Some points, one per row:
[ 1.5  1.6 -1.8  0.9  0.7  0.7 -1.1 -1.7  2.6 -1.8 -0.1  0.4  0.2 -1.3  0.4  0.5]
[ 0.0  0.4  0.5  0.4  0.8 -0.2  1.6  0.1  1.2 -1.1 -3.1 -1.1  2.8 -0.1 -2.9 -0.4]
[ 0.3 -1.0  0.0 -1.2 -1.5 -0.9 -1.5  1.9 -1.9  1.7  1.8  2.6 -3.1  0.2  3.2  1.7]
[ 0.3  0.6 -1.1  0.5  0.1  0.5 -0.7 -1.1  0.6 -0.7  0.9 -0.3 -0.1  0.1  1.0 -0.1]
[ 0.3 -0.3  0.5 -0.8 -1.0 -0.2 -0.7  0.8 -1.1  1.6  1.7  1.0 -2.1  0.3  1.8  1.3]
[ 0.8  1.3 -1.6  0.7  0.7  1.0 -1.0 -1.8  1.5 -1.3  1.0 -0.1 -0.2 -0.7  0.9  0.0]
[ 0.3  0.5 -0.1  0.0  0.1  0.4  0.3 -0.3  0.7 -0.6 -1.0 -0.6  0.9 -0.1 -1.0 -0.1]
[ 0.7  0.5 -2.3  0.8  0.0  1.1 -1.9 -1.8  0.3  0.0  3.1  0.0 -1.4  0.5  2.6  0.6]
[ 0.3  0.7 -0.4  0.5  0.5  0.2 -0.2 -0.6  1.5 -1.1 -0.9  0.1  0.8 -0.8 -0.7  0.3]
[-0.8 -1.1 -0.5 -0.9 -0.9 -0.1 -0.5  1.5 -1.5  1.6  1.0  0.7 -1.6  1.1  1.7  0.8]
[ 0.2  0.0  0.7 -0.3  0.4 -0.4  1.3  1.0  0.1 -0.5 -2.5 -0.6  1.4  0.1 -2.0  0.0]
[-0.3 -0.5  0.6  0.0 -0.1 -0.3  0.4  0.4 -0.2  0.3 -0.9 -0.5  0.9  0.5 -1.0 -0.1]
[ 0.0 -0.7  0.2 -0.6 -1.1 -0.3 -0.7  0.9 -1.0  1.2  1.5  1.2 -1.7  0.2  1.8  1.2]
16 more points follow, each with its number after it:
[-1.1 -0.9  2.2  0.4  0.5 -1.3  1.9  0.0 -0.5  0.2 -1.0 -0.6  1.0  0.0 -2.2 -1.5] 0
[ 0.9  1.3 -0.2  0.5  0.8  0.2  0.1 -0.5  1.3 -1.0 -1.3  0.1  0.8 -1.1 -1.1 -0.4] 1
[-0.6 -0.3 -0.9 -0.3 -0.6  0.0 -0.5  0.1 -1.1  0.9  1.5  0.3 -1.3  0.9  1.5  0.2] 2
[-0.7 -1.0  2.3  0.2  0.0 -1.2  2.0  1.0 -1.0  0.8 -1.8 -1.1  2.0  0.8 -2.4 -0.8] 3
[ 0.7  1.0 -0.5  0.4  0.8 -0.1  0.4 -0.3  1.7 -1.9 -2.3 -0.2  1.7 -0.8 -1.8 -0.6] 4
[ 0.4  0.5 -1.2  0.6  0.4  0.7 -0.7 -1.3  0.7 -0.6  0.9 -0.4 -0.1  0.0  0.6  0.0] 5
[ 0.7  0.6 -0.5  0.6  0.2  0.7 -0.2 -1.1  0.4 -0.3  0.5 -0.9  0.9  0.4  0.4  0.0] 6
[-0.3  0.1 -2.9  0.0 -0.1  1.6 -3.1 -0.7 -1.0  0.5  4.6  0.8 -3.3  0.2  5.7  0.3] 7
[-1.9 -2.3  1.9 -1.6 -1.4 -1.1  0.8  1.5 -4.2  3.3  2.1  0.4 -2.5  1.8  0.6  0.0] 8
[ 0.9  0.4 -1.3  1.0  0.1  0.6 -0.7 -1.2  0.6 -0.6  0.8 -0.8  0.4  0.4  0.6 -0.1] 9
[ 0.0 -0.2 -0.3 -0.3 -0.8 -0.1 -0.3  0.5 -0.5  0.8  0.6  0.9 -1.1  0.0  1.4  0.8] 10
[ 0.3  0.0 -0.2  0.2 -0.1 -0.1  0.1 -0.1 -0.1  0.1  0.2 -0.2  0.1  0.2  0.4 -0.1] 11
[ 1.0  1.2 -1.6  1.1  0.8  0.7 -0.8 -1.7  2.1 -1.6  0.0 -0.4  0.8 -0.6  0.2 -0.2] 12
[-0.1 -0.1  0.0 -0.2 -0.3 -0.1  0.0  0.4  0.1 -0.3 -0.5  0.1  0.0  0.0 -0.1  0.1] 13
[-0.2  0.4 -0.3  0.3  0.4  0.7 -0.4 -1.5  0.2  0.0  1.5 -0.1 -0.9 -0.1  0.3  0.0] 14
[ 0.4 -0.1 -0.3 -0.7 -0.8  0.0 -1.2  0.4 -0.7  1.1  1.5  1.4 -2.5 -0.5  2.6 -0.1] 15
Which three of these numbered points are nearest to each point below by angle, seen from the average point of the first points? Their numbers follow each, nearest first.
[-0.1  0.0  0.2  0.0 -0.1  0.0  0.3  0.1  0.4 -0.2 -0.7  0.0  0.3 -0.1 -0.5  0.3] > 13 3 0
[ 2.2  3.0  0.2  0.9  1.5  0.4  0.7 -1.9  3.1 -2.4 -2.6 -0.2  1.6 -2.4 -0.9 -0.9] > 1 4 12
[-1.6 -2.3  3.9  0.4 -0.2 -2.6  3.8  2.6 -2.1  1.2 -3.6 -1.6  3.8  1.3 -4.9 -1.8] > 3 0 13
[ 0.3  0.5 -1.1  0.0 -0.2  0.4 -0.6 -0.6  0.0  0.0  1.1  0.4 -1.0  0.0  1.5  0.1] > 7 15 2
[ 0.5  0.3 -1.1 -0.1 -0.1  0.7 -0.5 -0.3 -0.3 -0.3  0.4  0.1 -0.8  0.1  1.3  0.4] > 7 15 2
[ 0.4  0.1 -1.0 -0.4  0.0  0.7 -0.8 -0.7  0.1  0.3  1.5 -0.1 -0.9  0.2  1.1  0.4] > 7 14 2
[-1.6 -1.4  2.9 -0.4  0.3 -1.2  1.9  2.0 -1.4  0.5 -2.6 -0.9  2.4  0.4 -2.8 -1.6] > 3 0 13
[-1.8 -2.0 -0.1 -1.4 -1.4  0.6 -1.7 -0.2 -4.5  4.1  8.0  0.7 -5.7  2.4  4.9  1.2] > 2 15 7
[-0.7 -1.3  0.9 -1.0 -0.5  0.7 -1.9  0.5 -2.2  1.4  3.7 -0.4 -1.9  0.8  2.6 -0.2] > 2 15 8
[ 1.2  2.2 -1.0  1.4  1.8  0.7  0.4 -2.3  3.4 -2.8 -2.3 -1.0  2.4 -1.6 -3.1 -1.1] > 1 4 12
[-0.5 -0.9  0.7 -0.8 -0.6 -0.7  0.5  0.6 -1.7  1.3  1.0  0.3 -1.3  0.6  0.6 -0.1] > 8 2 10
[-0.1  0.4 -0.4  0.3  0.5  0.9 -0.7 -2.3 -0.3  0.0  3.0 -0.6 -1.3  0.0  0.6 -0.2] > 14 5 7
[ 0.8  1.3 -1.8  1.0  0.8  0.6 -0.3 -1.7  1.8 -1.6 -0.3 -0.3  0.8 -0.6  0.0 -0.1] > 12 5 9
[ 0.2  0.0 -0.2 -0.3 -0.5  0.2 -0.8  0.5 -0.8  0.6  0.9  1.0 -1.5 -0.2  1.5  0.2] > 15 10 2
